Each path below is one point turned by a fixed rotation once a step. After each direction that follows a path, write how fast that rotation turns it, in deg/step (0 if it stays still).
Each turn is a multiple of 5 degrees from 10 to 175, or 0.
Each row of a path follows its step; steps can be skipped.
path 1
step 0: [  7  -3  -4 -13   7   8   5   9 -18  -4   0 -10   6  17   0  -2   5 -28
  13  -9  -6   5  13   3 -36  -9 -28  12 -48 -31  18 -26 -15  -8   1   2
  10]
step 1: [ 19   0   8 -15 -25  -6  19 -26  22 -12  11   4 -28   3  10  -9   8 -10
  13 -12 -15  17  -8 -29 -34  10  -2  -8 -10  31  13  18 -13 -18  -7  -2
   8]
step 2: [-16 -21   1   3   0 -21   1  -1   1  32  23   4 -15  -7  18 -18  -7 -19
  -9 -15  23  -5   1  21 -15  33  -1   8  -1  -6   8 -13 -43   6   1  -8
  16]
step 3: [ 21   7  15  -8 -17 -30 -11  -7  11  -2   5   3  22  -5   1   5 -11 -22
  16  18   6  21  19  19 -29 -13  -6  13 -23  29   8 -24   8  24   7  -7
   8]
step 4: [ -9  -9   2  -5 -25   5  22 -42 -12   3  14   0 -17  -5  -8 -26   3  -5
  -2 -12   7  -5  -2   9  21 -15 -17 -14 -20  24  30  11 -10  28  -6  14
   6]
step 5: [ -2  -7  -8   2 -32  -4   5  -5  -5  22  -8   0  22  -6  -9 -24   4   0
  17  14  16  41 -21  23  -6  22  12  19   3  -8   7 -11 -23   0 -21  18
 -21]
step 8: [-15 -20 -13  -2   8   0 -15  -8  14  19 -11   2  -1 -28  17 -37  18 -20
   3 -20 -10 -12   4  15 -26  17  20  22  10  -7  21 -26 -10   7   1  -6
  -8]
step 10: [ 13   0  15   2   6 -10  39 -31  -6 -19   2  -9  -7  -8 -16 -14  27 -16
   5 -33  -8   6  -3  -2 -14   0   3 -12 -11  -3  34  16 -28  12  -4  -7
   0]
step 11: [ 20 -25  -9  -7  -5 -15  10   1  -8  21  17  -8 -15 -19   3  -6  -5 -23
 -18  -4  25  34 -27   5 -16  32   3  26  -3  12  -1 -12  -2 -10 -16  -2
 -14]
Directions:
[-11  -3  -1   3  -6  -7  -7   4  13  -2  -1   1  -5   4   3   1   5   0
   3   0  -4 -10   5   8  -3   8  -4   0   3   7  -2   1   4   6   3 -13
   2] => 65
[-10   3   6   0  10   4   3  -2  -8   1   0   9   3  -5   5  -5   4  -3
  -5  -6  -7  -9  -3   1   4   5   2  -5  -9  -8   7  -1  -1   8   5  -1
   5] => 175
[  2   6   2  -1  -1   1   3   3   3   9   4   3   8   6   3   7   8   0
   1  -7   7   1   9  -3  -8 -12  -6  -5  -7  -2  -1   3  12   3   1   0
  -2] => 120
[ -4   2  15   2   2  -6   4   0  -2  -1   6  -2  -3 -12  -1   7   4   3
  -8   6   6  -2  10  -6  -4   6   4   6   0   1  -8   1  -4  -2  -7  -2
   1] => 80
[ -2  -8 -10   5   4   0   4   5  -4  17  11   7   8  -6   0   0   4   0
   2   0  -8   4   2   2  -1   6  -1   1  10   3  -3   0  -3  -2  -1   1
  -5] => 120
[  0  -3   4  -3  -1  -2   2   0   3   9   4  -4  -5   7  -3   2   2 -13
   1   9   3 -11  -2   5   8  -1  -4  -7   2  -8  -6   8  -6  -2  -1   9
   2] => 145
path 2
step 0: [  2  12   5  21  18 -27  -2   5  11   6   4  -6 -13 -30  11 -18   2 -23
  13  -2  21  14  -2   5   7 -16 -11 -26 -17 -20  13  -5  -1 -11 -21 -14
  25]
step 1: [ 14   8  13  -4  39   5 -16   0 -11  20  10   7   9  -8   3 -20   5  13
   2  -4   5  -3 -25  10 -13   0 -16   0 -15   3  36 -14  13   1 -18 -15
  30]
step 2: [ -8  30  32  15  26  14  -8 -12   4   5  13  19 -12   0   8  19  -2   7
  -5 -22  19   9   8  -8 -28   0   4 -16 -12  23   5   6   9  -4 -12 -27
  11]
step 4: [  8  -2  16  -2  23   4  10 -11  -5  10  -2  18  -4 -12   5 -20   7   5
  11 -11  27 -24  -8  36   3   3 -28  -9 -24   9  19   5  17 -19   5  13
  25]
step 5: [-17  27  20  -5  33  11   2  -6  12  12  29  11 -17  14  15  15   7  17
   4   4   6  -8 -19   5  -1 -17 -13 -22 -19   8  -5   4  -3 -26   6 -10
   4]
step 6: [  8  10  10  -2  -1   9 -18   1  15  -8  12   6 -12  -1  -2   6  -5 -13
  15 -12  33  35 -18   4  14 -22  -2 -23 -14 -13  19  12  -2 -34  -1 -23
   9]
step 9: [  4  -7   0  -6  21  -5  -3 -17   7  -1   1  -2 -21  17   9   3 -31 -18
  12 -11  26  27   6  -6 -10 -17 -19 -19 -34   9  16 -11  -7 -20   5 -20
  -9]
step 10: [ 15 -18  -4  -7  19  -7   0 -19 -17   7  -5 -11 -18 -15  -3   9  -3  -6
  22 -29  25 -20 -27  20 -15 -15  -6 -20 -21 -19  11   4  15  -3  10 -11
  10]
step 11: [ -8  14  16   8  33 -11  15  21 -10  28  14   9  -8  10  11  16  -1  -4
  20  -4  -2 -20   3   5   0  -6  -1 -14 -32 -25   4  15  22 -12 -14 -21
   7]
Directions:
[  0   7   5   5 -11   0 -11   3  -7   1   7   0   4  -1  -1   7   4   3
   0   1  -8   1  -4   4   1   4   3   1  -2  -9  13   2  -2   0  -3 -13
  -2] => 70
[ -3   6  -4 -11   9   7   6   9  -5   9   1   2   0   3   4  -8   5   4
  -6   3  -1  -6   6   4  -6   6   7   2  -2  -5   8   5   0   0   0   5
   1] => 110
[ 3 -1  3  8 -7 -5 13  4  7  5  2 -5  9 -4  4 -8  6 -2  6  5  5 -6  4  3
  2  9 -8  5 -5 -3 -6  2 -1 -2  0 -7  0] => 95
[  3  -3   5  -5  -4   3 -10  12   6   8  -2  -2 -11  -6   7   1  -4  -1
   0  -1  -6   0   4  -9   5   6   2  -4  -7   0 -10   1  -5  -4  -1   0
   5] => 125
[  2 -11  -2  -4   4  -1   3   0  -4   1  -2  -6   1   5   1   1  -9  -1
  13   5  -2  -2   1  -3   2   3   7  -8  -1  -9   1  -1   6  -1   7  -6
 -15] => 25
[-8  5  2 -8  4  0  1 -2 13  3 -8 -6  7 -5 -7 -2 -2  4  0 -1 -2  8  3  0
  7 -4  1  1  0 -6  3 -8 -7  8  8 -7  5] => 45
path 3
step 0: [ -2 -17  11  -2   1  -9  -9   3 -41   9 -24   8 -21 -14   3  11   6   9
   5   4  13 -19   2  25 -14  -9   2  18   3 -25  13 -31 -16  11  15 -23
 -30]
step 3: [ 25 -23  -2 -30  34   1   2  12 -16 -23 -16  -1   7   8 -10 -23 -12   0
  14  15 -17   4  -6 -16 -15  13   9 -13 -23   5  -5   0 -23  -4  32 -14
 -18]
step 4: [  7  -2 -10 -25  11  -9  -6  10 -33  -1 -32  -3  15  -6   5 -12   9  -5
   8 -19  -7  17 -10  19  -5  15  31   4 -16 -30   0   6   1 -27 -28 -18
   7]
step 5: [ -4  -9 -17 -28  24   9  24  11  -8 -18 -11  -7   4  -6  -6 -17  17  -8
   3  -9  -6   5  -7 -12  -9  13 -14  28 -16   0  23 -17  12 -24  33 -23
 -24]
step 6: [ -2   8 -15 -16  23 -14   8  -2 -23  -9  -3  21  21   4  -3 -10  -8  -2
 -17  -3  42  16   8   8  -9  -4  10   6 -21 -11  19   5  -4 -45 -12 -16
  22]
step 7: [ -3  -4  10 -19  35  30  20   2   6 -11  20  26   2  -6  -1 -10  18 -18
  -2 -29   9 -19  -4   8  14  16   6  15 -29  10  28  -5  -4  -5   2 -18
 -11]
step 8: [ 12  23   8 -12  17   1  17 -18 -18   0   9  40  30  16 -20 -13  13   7
 -27 -17  11  34  -7   2  -8   5  10  -9  -7   4  -9   2 -16 -18  11   8
  -3]
step 9: [  7  10   7   2  16  20   1  -6  -5 -22  30  17   6 -24  24 -12  31  -1
  20 -31  14  -2 -25 -13   3  17  11  18  -4  -2 -11   8 -13 -22 -16   3
 -16]
step 10: [ 31  22  22 -23 -16 -12  20 -11   3   3  11   4  32 -18   6   8  -6  17
 -13 -29  19  20 -13  -8 -20  19   2   5   2  17   6 -18  -1 -14  18   3
 -14]
Directions:
[  2  -2  -1 -10  -5  10   3  10   7  -3  -7  -1   5  -5   9   6   1   1
  -2   0   2   1   1   6  11   9   0  -3   5   1   3  -3  -8   2  -5   3
   9] => 130
[ 8 12  2 -6 -2  1 -7  1  8  7 11  5 -5 -2 -4 -6 -5 12  4 -2  0 -4 -2  1
  7 -4 -6  2  6 -4  0 -5  3 -3 -2  8 -1] => 20
[  5  -6  -1   5  -7   7   4  -1  -4 -14  -2   2 -11  -6  -3 -10   6   4
   2  -3   2  -6  -2  -5   5  -2   3  -2   2   2  11  -4   6   8  -1   1
  -3] => 160
